Each path is a new rotation, seen through one point. The rows after it are directions, each followed by how far the rotation turns it, in degrees a step (0 if it stays put).
Each turn is a multiple of 5 degrees from 10 to 175, or 0.
Each row of a path follows its step; steps can be skipped.

step 4: +0.24,-0.74,+0.35,+1.37,+2.99,+1.55,-1.44,-0.78,-0.41,-0.83,+0.13,-1.06,-1.24,+0.32,-0.31,-0.62,-0.88,+0.41,+0.52,+1.25,-0.50,-1.86,+1.61,+0.40,+3.27,+1.25,-0.47,-3.28,-0.39,+1.06,-0.30,+0.77,+0.30,+0.68,+0.55,+0.75,+1.16,+1.29,-0.24,-2.04,+0.81,+1.74,+1.08,+0.32,-0.99,+0.39,-0.49,+0.90,-0.11,+0.96,+1.88,+2.71,+2.58,+1.18,-1.53,-2.22,+1.73,-1.55,+3.79,-1.89,-2.04,-0.48
step 7: +1.09,-0.43,-0.46,-3.04,+3.45,+1.40,+1.48,-0.17,+0.85,+0.61,+0.80,-1.61,-0.28,-1.35,-0.56,-0.49,-0.31,+1.83,-0.31,-1.79,+0.22,-0.68,+1.64,+1.92,+0.31,+1.11,-0.06,-0.90,+1.44,+1.41,+2.20,+1.61,+0.12,-0.84,-0.95,-1.24,-0.10,+0.72,-0.39,+0.97,-0.27,+3.13,+1.91,+0.46,-3.04,+0.53,+0.14,-1.89,+1.71,-0.47,-0.72,-1.99,-0.36,-0.60,-2.68,+2.22,-0.08,-1.08,+1.34,+0.52,-2.75,+0.85
step 9: -1.65,+3.39,+0.15,-0.15,+0.95,-1.11,+2.99,-2.03,+1.90,-1.84,-1.19,+1.50,-0.51,+1.19,+1.72,-0.43,+0.34,+0.64,-1.34,-1.21,+1.15,+1.08,+0.70,+1.46,-3.18,-0.19,-1.46,+1.99,+0.08,-0.74,+0.74,-0.12,+3.15,-1.70,+0.29,-2.39,+3.47,+1.07,-1.55,-2.23,-0.08,-0.26,-0.18,+1.38,+0.30,+1.46,-0.34,-0.06,-0.55,+0.18,-0.05,+0.24,-0.03,+1.64,+1.17,-0.26,+0.15,+0.25,+0.91,+0.66,-1.83,-1.04
step 10: +0.53,+0.55,+0.66,-1.18,+1.15,+3.14,+1.29,-0.74,-2.22,-0.33,+0.42,-2.67,-0.88,-0.75,+3.04,+2.39,+0.80,-0.05,+0.84,-0.33,-0.07,-2.12,-0.09,+1.42,+0.71,+0.01,+0.69,-0.48,-1.28,-0.07,+0.46,-0.16,-0.56,+1.47,+0.61,+0.14,-1.48,-2.28,-1.39,-1.29,+0.87,+0.16,+1.10,-1.78,-2.77,+1.29,+0.84,-1.23,-1.38,+0.81,+3.02,-1.28,-0.53,-0.61,-1.60,-1.66,+0.65,+3.79,+0.83,-1.74,-0.44,+0.62
step 12: +0.57,-0.47,-1.04,+1.51,+1.04,+1.07,+0.28,-2.49,+0.67,-2.30,+0.05,+1.58,+1.55,+0.01,-2.60,+0.27,+0.53,-4.18,-0.75,-0.45,+0.33,-1.09,-2.51,+1.02,-2.01,+1.50,-2.33,+1.05,+1.96,+1.34,-1.41,-0.68,+0.19,+0.70,-2.50,-1.50,+1.02,+0.23,-0.43,-2.15,+2.07,-0.81,+0.44,-1.52,+0.96,+0.95,+0.18,-0.11,-2.98,-0.74,+1.39,+0.49,+0.85,-0.75,-1.67,-0.62,-1.47,+0.24,+1.91,+0.35,-0.20,+0.65
step 23: -2.59,-0.95,+0.77,+0.73,-1.73,+0.51,+0.77,+1.26,-3.28,+1.19,+0.90,-1.52,+0.71,-0.51,-1.54,-1.98,+1.27,+0.54,-0.83,-0.40,-1.81,-1.69,-1.43,-0.33,+0.13,-2.17,+1.75,+0.73,+0.46,+0.48,+0.93,+0.76,-0.76,-0.62,+1.42,+1.37,-0.12,+0.65,+1.69,-0.27,+3.43,+2.19,-1.40,+2.63,-0.98,+1.53,-0.82,-0.73,-1.70,-0.04,+1.33,-0.41,+1.58,+1.03,-1.54,-1.13,+1.37,-1.20,+2.31,-0.46,-2.50,-0.54
step 30: +2.15,+1.08,+0.18,-0.63,-1.58,-0.56,-0.56,+2.58,-3.71,+0.14,+0.62,-2.35,-0.46,-1.52,-1.12,+1.60,+0.67,-0.15,-0.90,-0.14,+1.49,-2.13,+0.61,+0.35,-1.27,+1.92,-0.19,+0.75,-1.31,-1.78,+1.87,+0.02,-1.38,+1.65,-1.51,+0.77,-0.23,-0.51,+0.34,-1.61,+0.54,+1.74,+1.25,+1.01,-1.48,-1.38,-2.29,-0.40,+3.14,+0.86,-1.30,+0.56,+0.86,-0.98,+2.32,+2.01,-1.05,+2.36,-0.60,-1.53,+1.00,-0.40
step 35: -0.48,-0.48,-0.31,+0.68,-1.15,+3.47,-0.42,+0.28,-0.44,+1.71,-0.72,-2.15,-0.17,-2.33,-0.53,+0.38,+0.60,-2.02,+0.02,-1.70,+1.11,+1.59,-1.24,+0.17,-0.77,-2.51,-0.91,+2.11,+1.27,+0.80,+0.64,-1.26,+2.28,+1.46,+0.92,+1.23,-2.89,+1.87,-0.75,+1.82,-0.08,-0.12,+1.54,-0.83,-2.90,+1.58,+3.06,+1.18,+0.25,-1.57,+1.18,-1.13,+0.22,-0.21,-1.14,+0.29,+1.12,+0.98,+1.12,-0.43,-2.32,-1.25
step 36: +0.99,-0.23,+3.03,+0.01,-1.66,-1.30,+1.50,+2.71,+1.35,-0.24,+0.11,+3.89,-2.07,-2.26,-0.23,+0.31,+0.49,+0.46,-1.82,+0.85,+1.22,-0.24,+1.45,+1.30,-1.59,-0.36,-0.88,-1.82,-0.77,-0.76,+1.64,+2.71,+0.02,-0.20,+1.03,+1.65,+0.99,-0.26,+0.61,-1.97,+1.23,+0.32,+2.24,+1.80,-1.49,-0.54,-2.26,+2.45,+0.40,+0.46,-0.89,+0.65,+0.71,+0.88,-1.35,-0.06,+1.87,+0.18,+1.68,+0.08,+1.34,-0.68
step 37: +0.13,+1.65,-3.35,-0.41,+2.15,-1.27,-1.65,-1.75,-1.60,-0.33,+0.59,+0.17,-0.91,+1.77,+0.73,-0.12,+2.26,-1.26,+0.59,-0.40,+1.43,+2.37,+1.15,+1.71,-2.42,+1.54,+0.61,-1.23,-2.13,+1.63,-1.15,-0.53,+1.16,-0.16,-1.26,-0.01,+0.94,+1.80,+1.18,-1.95,+1.55,+1.58,+0.14,-2.68,-0.30,+0.33,+1.28,+0.52,+0.62,-1.14,+1.11,-1.76,-1.10,-0.30,-1.64,+0.48,-1.13,+0.07,+3.13,-2.04,-0.04,+0.46
Directions:
-0.13,-0.21,-0.17,+0.56,-0.66,-0.28,+0.09,-0.26,-0.44,-0.02,-0.13,-0.17,+0.66,+0.29,-0.07,-0.37,+0.30,-0.39,+0.17,+0.13,-0.48,+0.11,-0.40,+0.31,+0.13,-0.14,-0.75,+0.49,+0.29,-0.56,+0.02,+0.16,+0.15,-0.05,+0.31,-0.18,+0.30,+0.34,-0.35,-0.50,-0.64,-0.22,+0.10,+0.09,-0.12,+0.43,+0.60,+0.16,-0.10,+0.67,-0.44,-0.35,+0.21,-0.05,-0.15,+0.41,-0.39,-0.29,+0.27,-0.32,-0.70,-0.18 -> 125
+0.00,+0.36,+0.51,+0.12,+0.12,-0.38,-0.41,+0.18,+0.71,+0.60,-0.32,-0.36,-0.08,-0.41,+0.38,-0.26,-0.35,+0.03,+0.50,-0.52,-0.32,+0.08,+0.40,+0.50,-0.74,-0.75,-0.18,-0.13,+0.12,+0.00,-0.08,+0.13,+0.04,-0.20,+0.25,-0.32,-0.43,+0.31,-0.38,+0.38,+0.01,-0.20,-0.02,+0.10,-0.42,-0.29,-0.37,+0.33,+0.03,+0.14,-0.24,-0.86,-0.58,+0.04,-0.35,-0.49,-0.18,-0.24,+0.07,+0.29,-0.20,+0.09 -> 40
+0.21,-0.06,+0.15,+0.03,-0.16,-0.21,+0.26,-0.22,+0.03,+0.24,-0.62,+0.86,+0.03,-0.27,+0.27,+0.39,-0.32,+0.06,-0.02,+0.82,+0.24,+0.24,+0.07,-0.82,-0.38,-0.28,-0.02,+0.23,+0.31,-0.49,-0.27,-0.27,-0.47,-0.04,+0.32,+0.42,-0.09,+0.04,-0.04,+0.08,-0.22,+0.70,+0.13,-0.21,-0.29,-0.60,-0.41,-0.23,-0.35,-0.02,-0.45,-0.60,+0.66,-0.10,+0.58,+0.04,-0.12,+0.18,+0.14,-0.44,-0.01,+0.32 -> 130
-0.17,+0.22,-0.25,-0.39,+0.08,+0.02,-0.79,-0.21,+0.25,-0.29,+0.07,+0.18,+0.07,+0.15,-0.32,+0.23,-0.57,+0.46,-0.24,+0.26,+0.08,-0.01,-0.20,-0.23,-0.36,-0.27,+0.09,+0.80,-0.56,+0.63,+0.30,-0.02,+0.03,-0.16,+0.36,-0.12,+0.02,+0.02,+0.53,-0.27,-0.10,-0.67,+0.32,-0.18,-0.86,-0.70,+0.45,-0.40,+0.10,+0.39,+0.37,+0.10,-0.23,-0.05,+0.07,+0.67,-0.38,-0.14,+0.24,+0.27,-0.29,-0.01 -> 170
-0.31,+0.43,-0.14,+0.47,+0.40,-0.34,+0.36,+0.48,-0.72,+0.40,+0.41,-0.59,+0.10,-0.04,+0.17,+0.63,-0.41,+0.42,+0.08,+0.03,-0.18,+0.56,-0.13,+0.44,-0.21,-0.20,+0.27,-0.20,+0.06,-0.04,+0.42,+0.24,-0.54,-0.21,-0.09,-0.22,-0.17,-0.35,-0.08,-0.26,+0.07,+0.16,+0.31,-0.27,+0.10,-0.13,+0.74,-0.44,-0.26,-0.31,-0.14,-0.10,+0.15,-0.04,+0.68,-0.23,-0.40,+0.45,-0.63,+0.13,-0.23,-0.61 -> 90
+0.04,-0.01,-0.34,-0.18,+0.08,-0.49,-0.03,+0.28,-0.18,-0.63,-0.54,-0.77,-0.09,-0.04,+0.37,-0.39,-0.28,-0.33,-0.06,+0.50,+0.13,-0.44,-0.66,-0.88,-0.14,+0.17,+0.39,+0.26,+0.12,-0.30,+0.30,+0.30,-0.51,-0.08,+0.22,+0.08,+0.21,-0.40,+0.06,+0.65,+0.62,-0.51,+0.10,+0.07,+0.11,+0.35,-0.16,+0.37,+0.04,-0.45,-0.31,-0.24,-0.34,+0.34,-0.21,-0.04,-0.46,-0.43,-0.05,-0.16,+0.00,-0.47 -> 10
+0.42,+0.06,+0.30,+0.21,+0.13,+0.08,-0.06,+0.25,-0.11,-0.03,+0.31,+0.29,-0.01,+0.21,-0.41,-0.61,-0.04,-0.20,+0.49,+0.01,+0.37,+0.34,+0.04,-0.08,-0.16,+0.03,+0.28,-0.38,-0.23,-0.18,+0.26,-0.43,-0.08,-0.47,+0.08,+1.00,-0.87,+0.67,+0.31,-0.41,-0.07,-0.53,+0.15,-0.31,-0.27,+0.68,-0.24,-0.09,+0.91,-0.13,-0.38,-0.01,+0.03,+0.36,+0.39,+0.09,-0.03,+0.18,+0.17,-0.07,-0.09,-0.55 -> 10
